Each row has a name. Each question is about the rows just above it.

[117 104 179  86 112 134 160 215 140 121  87 117 124 124 136 147 125  84
 170 166] = J
[ 99  94  77 134 137 154 151 153 141 125 133 171 113 179  89 170 141 125
  97 125] = Y
[140 150  93 144 140 121 100  57 117 134 158 132 133  85 126 109 129 163
  98 102] = S
Which row holds [ 99  94  77 134 137 154 151 153 141 125 133 171 113 179  89 170 141 125
  97 125]? : Y
Whose row is [117 104 179  86 112 134 160 215 140 121  87 117 124 124 136 147 125  84
 170 166]? : J
Whose row is [140 150  93 144 140 121 100  57 117 134 158 132 133  85 126 109 129 163
  98 102]? : S

[139 145 139 145 140 144 144 141 139 146 141 137 143 141 152 143 142 143
 142 145 145 148 154 142 149 154 143 152 140 139 144 140 146 143 142 145
 150 146 148] -> C
[159 137 160 144 141 143 139 142 163 137 140 239 140 146 133 141 140 150
 145 141 139 135 135 153 134 132 143 135 162 146 137 157 135 148 143 136
 134 141 139] -> X
[138 149 139 139 145 144 143 143 141 146 146 137 145 144 149 146 143 140
 142 146 143 146 146 141 146 147 144 147 140 142 144 143 145 143 142 144
 147 144 145] -> T
The row with [139 145 139 145 140 144 144 141 139 146 141 137 143 141 152 143 142 143
 142 145 145 148 154 142 149 154 143 152 140 139 144 140 146 143 142 145
 150 146 148] is : C
Whose row is [159 137 160 144 141 143 139 142 163 137 140 239 140 146 133 141 140 150
 145 141 139 135 135 153 134 132 143 135 162 146 137 157 135 148 143 136
 134 141 139]? : X

[155 120 152 137 112 101 143  83 102 112] : Z
[123 120 114 118 102 130 148 135 130 131] : F
[180 172  13 102 111 103 244  77 157 139] : P
[113 136 120 139 140 159 101 151 144 101] : A
[112 120 102 126 116 127 100 121 114 136] : L
[144 136 129 103 129 127 156 135 133 136] : R
[ 98 117 172 151 137 106 124 122 117 142] : M
Which value is in both Z and P? : [102]
The one value in L and P: : [102]
Shared by P and R: : [103]

[115 122 113 123  93 125 126 110 124 101  99 123 122 133 110 125 122  92
 114 103 107 106 116 104 127 125 131 102  88 140 108 120 143 112 108 101
  87 151] : V
[ 95 126  91 100  98  99 129 104 107 112  90 141 135 154 131 114 111 104
  90  66  93 118 115 126 131 138 119 103  59 118 120 112 115 105 153  84
  95  66] : E
[125 110 145 134 148 137  90 137 134  97 148 118 114 118 126 144 132 146
  91 154 143 112 126 118 118 137 143 140 160  97 128 129 137 136 127 149
 149 155] : N
[184 110 196 155 176 161 133 156 165 158 196 131 127 131 148 153 152 176
 173 206 162 109 138 143 137 169 139 156 226 151 135 140 149 151 134 200
 167 204] : K
Whose row is [ 95 126  91 100  98  99 129 104 107 112  90 141 135 154 131 114 111 104
  90  66  93 118 115 126 131 138 119 103  59 118 120 112 115 105 153  84
  95  66]? : E
[125 110 145 134 148 137  90 137 134  97 148 118 114 118 126 144 132 146
  91 154 143 112 126 118 118 137 143 140 160  97 128 129 137 136 127 149
 149 155] is in which row? : N
Whose row is [115 122 113 123  93 125 126 110 124 101  99 123 122 133 110 125 122  92
 114 103 107 106 116 104 127 125 131 102  88 140 108 120 143 112 108 101
  87 151]? : V

[140 128 162  61 133 135 171  99  71 151 145 100 127  61 104 142 154 138
 134  89  70 117 186 123 143 205 139 108 157 106 172 117 186 151 174 138
  71 162 111  55 154 140 136  85  98 136 148 119 136 131 151 155 165 168
 115 129 172  57] = H
[125 108 170  85 146 134 156 106  99 150 103  99 143  49  84 105 164 121
 128 104 108 133 176 140 158 247 135 123 208 114 175 134 186 147 169 149
  73 152 109  87 173 149 128  91 105 134 134 105 131 142 175 147 175 174
  91 103 154  51] = U
[105 124 150  76 166 127 138 104  70 144 137 102 126  79  90 115 154 139
 150  85  96 121 179 137 178 221 138 102 175 101 187 141 197 156  85 131
  79 141 110  87 190 170 155  92 123 126 151 116 142 154 142 121 181 187
  93 111 151  53] = W
[142 122 148  95 146 126 144 111 114 150 147  71 118  58  95 125 154 141
 132  75  63  89 155 123 170 220 108  82 150  81 173 120 196 169 204 154
  59 115  96  69 177 163 154  73  85 112 155 143 127 185 163 158 188 191
 106 107 141  63] = D
[119 127 153  80 162 143 151 101  85 145 118 120 141  82  87 118 150 127
 155 101 102 127 188 123 148 206 170 104 156  95 173 110 175 134 170 108
  65 147  94  82 172 151 162 104 114 124 150 128 121 132 130 128 158 178
 107 100 143  54] = G
Whose row is [119 127 153  80 162 143 151 101  85 145 118 120 141  82  87 118 150 127
 155 101 102 127 188 123 148 206 170 104 156  95 173 110 175 134 170 108
  65 147  94  82 172 151 162 104 114 124 150 128 121 132 130 128 158 178
 107 100 143  54]? : G

